In the data rows, the value 128 means zero.
Every row has a hidden score. In each pair, how much higher is the second row's than the first's? 10 means about the same, 20 much higher and 0 much lower. The score is a weighted sum of the row's numbers plus the product of two more (or one squared), each taken from its middle value.
[183 136 137 127  95 196 190 131 157 102 121  87 159 156 153 131]
[151 112 100 140 120 150 101 148 124 135 173 129 101  80  92 159] ~ 8
[198 102 143 178  60 131 106 141 198 123 144 125 113 140 140 191]
[115  37 115 134 148  96  69 150 115 172 113 146  61 123 139 150] ~ 4
[ 88  95  92 118 149 103 135 117 166 132  90 151 103 148 162 126]
[149  53 154  92 116 140 154 139 143 169  71 108 107 143 194 138] ~ 12
[117 160 109 165 164 171 128 156  96  99 170 119 135 103  64 100]
[153 127 142 112 179 155 142 129  23 201 167 166 139 107 154  87] ~ 15
[111 137 143 169 134 108  87 136 116  96 126 119 136 160 105 115]
[151  67 161 177 131 111  97 157 113 141 104 128 117 185 171 125] ~ 11
[146 119 113 128 113 146 110 134 124 113 158  83  96 100  72 141]
[171 134 113 155  94  99 137 101 184 137 172 141 139 149 158 151] ~ 9
[166 183 142 145  74 129 155 102 188 107 137 143 182 159 157 151]
[ 91 137  87 167 151 124  93 158 133 124 170 174 108  75  80 139] ~ 11
[134 128 100 121 125 165 141 150 154 137 146 133 101  56  87 152]
[152 128 143 126 142 167 146 143 105 134 133 107 121 111 109 111] ~ 8
[155 145 142 109 125 210 170 157  94 131 126 138 164  82 133 150]
[118 145 119 162 164 152 137 141  98 112 127 142 150 158 136  93] ~ 1
[164 103 130 121 131  77 100  86  86 181 174 123 109 169 154 102]
[112 123 142  65 114 139 150 119 124 120  91  75 121 115 113 126] ~ 9
[141 131 103 165 171 117 109 114  70 138 188 117 110 158 103  70]
[132 100 151 143 124 143  91 160  96 121 107 133 121 119 126 156] ~ 14
[ 86  68  99 114 176 141 151 150 139 144  76 145  94 132 170 112]
[ 82 149 113 143 124 122 103 150 146  93 121 142 129  99  92 151] ~ 8
[112 131 142 155 142 128 124 143 118 111 111 131 145 154 137 111]
[114 157  99 134  86  82 142  88 227  84 126 103 141 189 136 123] ~ 11
[181 136 157 106  88 169 167 124 134 125 127  88 156 132 139 136]
[177  85 148 157  92 153 117 163 141 147 137 136 127 120 152 169] ~ 15
[190 141 142 132 118 179 197 119 146 142 136 107 154 158 166 107]
[143 163 137  97 128  85 166  63 120 162 148 131 169 185 182  76] ~ 4
[154 110  95 120 122 121 119 119 137 152 192 116  90  81  89 143]
[103 124 108 116 136 113 104 133 114 159 140 200 124  74 139 161] ~ 12
[102 147 116 124 111  47 107  72 170 130 134 139 131 183 156 112]
[182 106 166 148 108 157 112 152 103 144 138 114 120 114 113 154] ~ 12
[159 125 134 140 150 159 161 140 124 145 132 128 130 133 143 102]
[117 105 138 168 143  84  51 151  81 169 159 198 115 104 130 150] ~ 12
[143  88 115 151  95  78  84 124 186 152 142 148  82 119 135 176]
[103 126 132 116 174 139 132 136  71 144 109 151 129 126 143 103] ~ 6
[115 111  84 127 173 141 143 145 110 194 174 203 111  57 142 122]
[125 100 130  70  96  75 127  83 166 151 110  96 108 149 153 136] ~ 8
[115 107  78 170 138 155 140 176 185 145 142 207 118  72 154 163]
[134 131 125  92 172 143 170 113  74 195 136 183 147 114 191  94] ~ 8
[175 141 139 103 130 146 173 107 114 177 149 132 144 122 160 108]
[104 138 101 125 193 145 151 138  82 122 146 106 111 116  81  70] ~ 3
[102  95  77 102 120 141 145 131 198 110 102 105  84 104 111 153]
[143 193 128 142 125 131 133 110 118 109 163 122 156 139  93 103] ~ 8
[141 160 151  83  95 157 147 129 104 162 142 172 169  62 151 166]
[136 133 104 124 167 160 142 136 105 130 165  88  93  98  59  95] ~ 4
[ 76 114  96 156 172 153 122 187 138 127 106 187 100  64 104 143]
[101 115 113  71 121 138 142 130 134 141  97 139 112  78 136 159] ~ 10
[153 106 116 133 116  93  81 111 106 175 181 165 104 104 132 157]
[170 124 145 141 125 176 153 148 119 138 142 108 132 113 119 127] ~ 11
[ 72 190 108 113 152 101 125  91 112  63 125  79 136 172  74  76]
[131 116 137 149 144 133 123 138 112  97 125  70 120 173  97  89] ~ 10
[126  81 148 128 101 130  71 163 144  90  87  61  66 108  52 165]
[154 100 154 149  86  74  64 124 125 156 157 151 123 133 138 171] ~ 11
[127 151  82  90 125 110 146  87 147 179 196 160 118  74 123 129]
[174  83 128 178 141 136 114 144 114 147 164 100 103 162 116 102] ~ 9
[135 157 124 125 110  85  94  98 113 131 185 129 131 113  90 139]
[111  93 150 112 117 112  99 140 138 134  86 124  95 117 128 156] ~ 14
[190  76 155 144 117 123 110 136 115 193 146 153 106 122 166 155]
[147 132 153 155 132 142 118 138  80 145 153 138 150 129 127 115] ~ 4
[159 128 134 190 139 149 103 153 108 116 157 117 120 141  93 113]
[145 147 151  80 115 119 131  98  98 133 144  73 132 133 103 106] ~ 8
[115  83 136 167 170 146 125 172 105 136 101 141 119 146 149 104]
[161 179 117 108 115 126 166  89 133 144 181 132 160 121 133 114] ~ 10
[136  99 144 144  99 121  89 141 135 100 106 109 115 146 122 165]
[136 139 149 122 155 120 111 126  46 180 173 160 136 106 129 107] ~ 12
[115 105 154  95 112 144 130 147 132 106  68  97 120 113 125 164]
[106 132 111 143 123  83 128 105 191 119 108 145 118 165 149 123] ~ 13
[119 130 137 189 101  69  76 127 159  94 127 137 140 191 138 139]
[ 81 181 125 154 138 111 128 126 135  94 117 169 176 152 139 114] ~ 11
[114 167  69 155 106  93 102 103 179 134 184 207 134  95 131 165]
[166 132 128 151 128 144 127 134 101 136 181 104 128 126  97 108] ~ 6
[117  77  92 126 152 113 146 123 166 150 128 109  84 149 139  99]
[104 178 151 146  84 112  73 137 130  74 127 143 167 112  86 173] ~ 12
[134 157 203  63  73 133 113 110  79 108  73 109 177 124 150 175]
[136 153  88 102  98 150 163 116 179 132 149 155 140  85 139 161] ~ 12
[ 87 135  79 145 165 119 131 130 138 129 140 171 114 114 126 114]
[ 81 140 127  51 134 157 160 144 118 141  82 159 138  35 131 165] ~ 12
[124 121 107 107 117 142 123 141 144 140 150 129 107  68  99 154]
[125 178 193 114  83 142 121 133  94  94  82 161 204 137 166 175] ~ 7
[151 155 140 131 126 201 213 146 164 108  83 123 170 142 167 117]
[154 175 142 153  77 130 131 121 178  83 126 123 161 147 120 158] ~ 9
[ 72 173  95 145 142 123 123 135 166  80 117 139 123 107  78 129]
[124 180 110 113 123  85 120  81 134 151 175 162 137 111 114 120] ~ 14
[117 101 111  70 121  53 115  72 139 170 137 118  90 130 141 129]
[145 120 159 136  81 119  85 133 129 105 129  87 125 135  93 159] ~ 9
[136 127  97 163 105 151 110 161 160 141 159 203 128  63 134 195]
[141 113 144 134 135 163 143 155 105 139 123 138 139 109 141 138] ~ 6
[166 111 180 104  76 125 103 124 119 128 110  89 137 141 133 162]
[160 139 125 139  77 134  98 130 145 135 163 167 139  86 128 198] ~ 14
[111 167 139 155 129 114 110 124 119  74 127  95 150 179  96  96]
[108 172 124 134 133 118 111 128  99 138 168 188 152  72 112 151] ~ 14
[ 79 201 107 125  82 132 122 131 187  54 106 160 169  92 103 186]
[122  67 142 108 152 118 129 136 122 164  84 110  82 138 147 117] ~ 9
[106 196 106 126 143  53 111  67 104 147 195 180 154 132 121 104]
[102 132 115 107 140 105 107 109 107 117 135 106 109 134  98 114] ~ 11
[148 172  92 142 124  85 103  81 116 155 220 167 137 123 122 120]
[ 71 139  95 118 160  67 107  99 131 136 139 144 110 136 114  90] ~ 15
[191  55 128 192 103  96  70 140 148 166 180 134  88 148 139 152]
[152 130 114 102 116 162 154 133 132 158 156 135 127  70 122 145] ~ 8
[149 157 138 133 113 192 187 144 152  92  92 130 183 148 173 140]
[ 95  75 115 123 162  94  79 130  93 134 117 101  66 139  97 109] ~ 11
[197  97 142 158 109 152 121 131 118 135 159  90 119 165 139 124]
[183 130 124 179 148 156 135 130  93 133 179 113 136 172 129  89] ~ 8
[148 140 156 100 132 170 166 139  86 157 128 155 163  85 159 141]
[ 83  97 134 108 170 153 144 166 116 133  66 140 103  99 132 123] ~ 8
[117 203 124 129 118 101  94  98  98 106 176 143 156 120  87 127]
[140 111 130 165 120 155 125 156 157  82 114  81 118 157 105 124] ~ 9
[102  80 100 130 142 150 144 161 176 114  88 110  97 121 126 130]
[114 128 140 121  75  89 131 106 207  95  74 130 157 176 178 157] ~ 13
[103 176 123 133  80  64  55 107 131 128 164 207 149  87 117 198]
[132 100 127 131 140 179 143 175 119 108 110  98 111  92  93 144] ~ 7
[149 129 130 175 114 129  91 134 124  86 147  89 120 162  91 133]
[131  98 144 126 109 117  90 141 120 128 122 107 109 119 111 149] ~ 14
[ 88 145 100  72 154 132 147 115 106 139 145 128 109  64  89 119]
[104  95  91 153 171 164 141 163 134 108 111 124  96 130 121 111] ~ 9
[127 115 120  70 139 142 170 110 142 123 104  47  93 126  89  98]
[114 120 154  79 102 130 131 135 144 140  76 136 125  89 139 173] ~ 15
[114 175 141 137  99  92 103 104 142  95 131 128 165 160 122 132]
[110 167 145 113 115 106  99 114  96  98 142 103 142 119  81 132] ~ 7
[159 122 155 153 138 154 106 140  61 124 144 105 133 152 112 111]
[163 102 118  76 111 109 131  92 143 166 150  73  74 109  98 124] ~ 11
[129 130 148  90 118 171 148 149 100 124 109 119 141  74 116 157]
[167 129 171 129 105 168 127 153  88 148 145 141 161  96 138 151] ~ 15
[ 93 116 118  70 142 105 107 115 102 128 127  84  87  86  69 129]
[ 80 199 110 126 157 124 167 103 129  90 130 126 167 155 114  73] ~ 7
[148  67 127 170 136 156 131 172 148 148 100 168 116 137 185 154]
[108 183 146 150  96 120  89 137 128  71 137 127 161 114  79 156] ~ 4
[150  79 142 139 101  94  97 129 171 143 103 131  98 148 155 164]
[140 108 104 105 142 149 183 111 161 128 126  70 112 154 131  84] ~ 6
[122 145 144  45 130 125 161  85  84 159 110 125 149 126 166 112]
[189 100 154 137 105 114  99 122 107 186 163 149 115 117 151 153] ~ 15
[116 166 123  76 136 108 135  79  90 140 150 121 136 124 120 105]
[ 89 153 161  74 160 131 164 126  91 165  70 190 165 104 186 119] ~ 11
[133 145 110 179 141 176 143 166 133  74 143 108 135 118  82 124]
[159 134 185 121 107 193 146 171 103 144  92 159 165  80 156 175] ~ 18
[145 113  96 132 134 151 124 137 124 128 164 100  88 105  88 126]
[125 177 133 138 136 161 193 131 143 106 112 160 196 140 172 117] ~ 5
[ 68 135  87 101 179 119 148 123 142 147 114 159 100  94 116 102]
[ 56 130 113 169 207 106 117 152 110 123  93 183 117 146 132  82] ~ 7
[ 81  76 117 139 178 125 144 161 136 148  76 172 112 142 182 111]
[110 134  99 156 144 159 127 162 156  80 131  94 103 103  56 122] ~ 8
[136 132 156 109 111 163 119 150 114 111 112  88 114  92  80 151]
[191 123 141 107  83 184 171 137 148 155 143 132 153  91 161 165] ~ 16
[138 115 104 157 176 107 128 111  95 153 183 105 109 174 115  49]
[180 176 157 168  96 167 151 127 124  90 140 120 194 178 153 129] ~ 13
[ 48 158 122 153 135 104 116 143 163  68  71 158 155 152 135 131]
[113 136 101 151 162 120 102 146 109 175 174 211 113  63 114 141] ~ 14
[136 152 141 147 106 141 102 146 111 105 150 124 142 107  85 148]
[158 156 119 137 106 100 123 102 151 155 180 160 139 116 132 144] ~ 10
[142 182 119 117 113 108 135  87 120 129 189 113 151 135 103 105]
[121 113 180  82 100 134 116 139 107 140  73 132 144 106 159 170] ~ 14
[159 191 159 187 112 154 130 137 122  84 142 128 179 155 112 120]
[ 92 122  96  88 142  83 125  81 143 116 117  83  91 166 113  91] ~ 13
[149 106 140 139 104 123 102 129 136 107 137  76 113 148  97 133]
[171 123 112 193 146 101 120 105 130 153 192 131 127 193 146  78] ~ 9
[127 185 157 163 138 125 117 130  73 114 151 164 185 144 135 107]
[157 168 155  87 121 145 152 102  69 152 162 105 163 118 120  98] ~ 12
[187  37 146 197 120 124  84 173 140 181 140 165  86 129 165 163]
[117 172  67 112 148 119 165  92 173 148 180 148 119 100 105 102] ~ 1
[147 124 113  99 112 163 145 137 151 144 148 115 101  63  95 151]
[178 138 112 121 113 143 148 101 127 150 180 114 129 130 135 119] ~ 7
[204  89 147 148 115 203 178 158 137 145 132  99 139 137 160 128]
[196  39 150 177 105 120  95 159 157 190 135 164  87 128 174 175] ~ 13
[142  93 125 176 129 136  99 154 131  99 125  94  99 157 110 132]
[ 96 182 146 162 114  91  85 127 135  72 115 141 152 153  91 132] ~ 10
[187 170 135 112 101 164 197  99 144 130 160 102 178 149 158 108]
[118 149 120 148 159 139 143 125 103 121 136 150 148 153 148 101] ~ 8
[149 110  67 113 137 113 174  86 194 140 167  87  90 144 124  97]
[166  87 155 180 127 110  85 142 118 143 137 133 107 161 135 133] ~ 15
[126 174 109 114 106  91  99  93 118 140 179 166 135 101 112 148]
[148 112 118 149 122 107 122 125 144 165 153 175 127 131 165 138] ~ 11
[ 81 120 111 168 186 121 102 158  88 128 122 180 120 134 131 104]
[ 86 132  79 123 154 154 122 151 130 109 142 135 103  70  72 136] ~ 11
[187  65 149 170 106 116  83 146 115 173 164 133 102 136 149 154]
[ 50 125  97 107 185  97 121 134 118 128 104 152 105 103 108 112] ~ 1
[155 133 158 162 109 192 149 173 129 105 101 159 170 126 170 166]
[165 129 114 134 124 106 138  90 131 160 166 136 133 166 166 105] ~ 4
[ 76 133 118 165 171 103  86 141  90 106 117 162 125 147 119 108]
[156 136 104 154 118 164 132 150 137 139 186 142 124  76  99 145] ~ 16
[100 101  92  88 136 145 163 134 171 105 104  76  88  98  93 127]
[159 138 134 143 127 115 110 113  84 158 181 150 139 134 139 120] ~ 14
[143  90 188 183 139 163 104 190  99 110  69 129 133 156 147 141]
[139 124  83 156 171 123 134 114 117 141 197 100  99 152  88  62] ~ 7
[ 89 154 135 140 142 105 115 129 113 105 110 157 151 131 130 128]
[170 128 102 132 123 186 156 136 125 126 165 113 119 100 109 131] ~ 18
[ 99  93 123 176 157 164 109 195 147  94  80 131 101 112  97 139]
[150 136  98 133 142 158 147 132 114 151 193 130 120  92 104 112] ~ 13
[130 159 142 177 154 161 157 156 124 111 110 162 165 140 149 110]
[100  83  95 106 145  92  93 125 130 153 147 119  65  84  88 139] ~ 13
[131 166 141 114 131 110 150  95 114 138 139 140 172 160 159  95]
[100 126 150 161 121 118  92 150 128  61  89  84 133 171  97 125] ~ 7
[128 155 122  86  80 142 164 119 189 126 114 149 163  88 155 178]
[118 139 101 147 143 183 128 171 142  93 139 108 102  62  42 137] ~ 9
[143 106 122 125 132 135 129 132 130 125 140  96 105 124 107 128]
[ 93 151 139 143 152  99 106 119  96 100 122 114 142 171 108  86] ~ 8
[ 83 163  84 140 183 146 199 127 156 129 117 180 163 149 175  77]
[128  93 147  93 142 138 148 139 103 165 100 133 127 117 167 126] ~ 14
[163 126 103 176 148  77 121  87 125 167 215 137 123 188 150  71]
[154 145 101 136 156  86 146  79 104 190 204 165 142 158 167  69] ~ 11
[ 83  53 114 122 169 121 138 163 149 163  64 173  94 123 187 128]
[ 92  92 125  90 146 132 141 149 130 146  78 154 110  91 149 150] ~ 8
[110  89 150 108 133  68 121 101 155 150  64 123 107 188 183 114]
[102  87 118 102 118  91  56 129 113 131 129 106  64  87  74 166] ~ 11
[111 163 137 160 109 129 154 137 179  91  90 167 189 167 180 139]
[141 109 128 130 112  93  96 114 135 126 144  88 104 151 105 127] ~ 11
[157 144 135 148  93 176 152 153 157 111 138 143 162 102 136 159]
[127 125 137 126 122 112 169 109 186 125  77 137 147 187 193 120] ~ 3
[ 82 183 115 118 159  80 105 102  72 149 168 194 150  93 113 113]
[146  43 156 110 146 108 132 122 110 187  82 140 106 181 223 113] ~ 13
[125 112 173 158 136  98  84 137  97 127 102 137 127 168 139 122]
[137 137 132 130 144  96  95 112  73 169 180 154 132 118 117 112] ~ 11
[110 173 134 131 151  79  95  95  57 157 167 190 159 136 140 105]
[109  72 106 105 128 101  87 138 139 157 138 127  65  80  99 151] ~ 15
[113 129  92 110 176 125 163 104 143 127 136  81  92 144  94  66]
[ 85 127 108 120 168  85 142  97 130 132  99 142 131 189 179  81] ~ 13
[ 99 112 142  86 146 124 128 126 115 118  81  84  97 124  96 112]
[ 70 122  90 127 150 132 124 158 149 132 117 177 112  67 116 147] ~ 13
[110  97 138 142 189 141 144 149 103 130  88 116 109 160 139  79]
[136 179 111 164 179 183 166 145 100 120 169 135 148 113  93  75] ~ 12
[158 117 149 124  85  95 127 102 158 154 120 144 154 165 193 147]
[117 100 107 114 153 146 149 135 138 114 112  66  99 139 100  93] ~ 5
[147 114 183 118 145 171 138 161  72 140  90 111 137 121 134 125]
[ 93 141  71 121 119 161 157 146 202 108 117 174 121  68 129 172] ~ 12
[103 150 150  77  88 143 126 138 130 116  95 138 151  72 119 181]
[185  72 145 188 116  98  85 135 143 152 153 123  94 171 142 138] ~ 12
[122 143 166 152 143 140 106 157  70 122 122 148 158 130 124 121]
[156 118 133 155 151 160 163 134 119 112 131  90 138 171 138  86] ~ 8
[169 102 126 125 153 141 127 127  80 163 180  83  93 122  98  86]
[118 149 125  73 110 124 124 102 122 117 144  91 120  84  80 145] ~ 9
[135 156 126 130 150 141 146 113  92 117 149 112 145 156 118  87]
[140 123 122 153  92  98 134 110 201 102 120 112 135 182 153 139] ~ 10
[145 109 138 168 152 167 135 167 106 112 123 103 127 148 120 105]
[123 130 120  89 144 116 185  77 147 111 108  43 126 208 135  50] ~ 7
[117 179 165 153 138 116  93 130  43 142 142 210 187 124 151 135]
[132 135 155  60 122 129 161 106 119 157 101 122 128 115 149 123] ~ 12
[201  86 161 170 118 145 117 149 119 139 141  90 114 163 134 124]
[113 146 173 122 118 125 102 143 102 112  91 133 145 115 118 150] ~ 6
[155 139 102 114  98 169 130 130 141 126 174 118 109  63  83 168]
[146 101 193 151 121 155 115 166  89 112  83 106 152 165 152 132] ~ 4
[110 102 146  56 153 126 172 106 101 170  85 116 131 141 177  89]
[147 202 119 131 121 109 169  80 147 131 171 138 166 162 141  93] ~ 6
[123 162 150 113 115 114 101 111  82 101 131 100 141 138  95 126]
[ 87  86 122 137 182 118 122 156 103 148  95 160 106 122 148 116] ~ 10
[107  94  82  92 151 128 160 115 162 137 121  97  84 109 114 113]
[129 146 144 143  96 132 118 138 146 105 122 143 156 125 133 160] ~ 12
[174 131 162 155  73 176 151 164 175 109 104 144 180 136 180 179]
[107  64 104 132 156  77  81 118 125 145 121 106  62 161 121 112] ~ 6
[110 130 104 120 138 154 118 147 119 113 155  93 100  81  52 123]
[102 136 119  48 102 144 155 112 156 122 101  92 120  75  98 150] ~ 12
[154 104  86  83 106 146 174 100 188 132 139  74  92 120 120 131]
[110 149 103 154 144 146 111 153 119  98 162 117 118  98  58 116] ~ 8
[125  90 103 123 112 113 130 124 185 143 108 155 106 132 174 156]
[105  76 108 120 137 103 118 135 178 150  91 135  76 118 141 146] ~ 8
[130 151 105 147 133 159 132 154 146 112 149 134 116  84  80 138]
[116 147 122 164 113 108 118 128 165  80 125 117 135 154 114 138] ~ 4
